M = [[135, 150, 156, 144, 165, 135, 129, 143], [111, 165, 149, 119, 155, 170, 136, 63], [109, 127, 147, 105, 144, 158, 136, 70], [117, 109, 132, 106, 137, 134, 102, 102], [131, 127, 143, 114, 120, 122, 131, 77], [120, 150, 131, 114, 116, 128, 129, 89], [133, 141, 116, 129, 128, 116, 112, 127], [139, 131, 110, 149, 108, 124, 144, 137], [137, 135, 110, 125, 107, 96, 128, 123], [134, 140, 93, 122, 106, 87, 137, 137], [137, 151, 91, 126, 97, 87, 156, 149], [131, 164, 87, 123, 86, 72, 166, 130], [151, 162, 90, 140, 88, 72, 164, 150]]
The entry just left of 89 is 129
The largest entry: 170
Find the entry just left of the largest entry.
Answer: 155
The entry just left of 158 -> 144
The second largest entry: 166
Find the entry just right of 125.
Answer: 107
The entry just left of the smallest entry: 136
Find the entry just left of 124.
Answer: 108
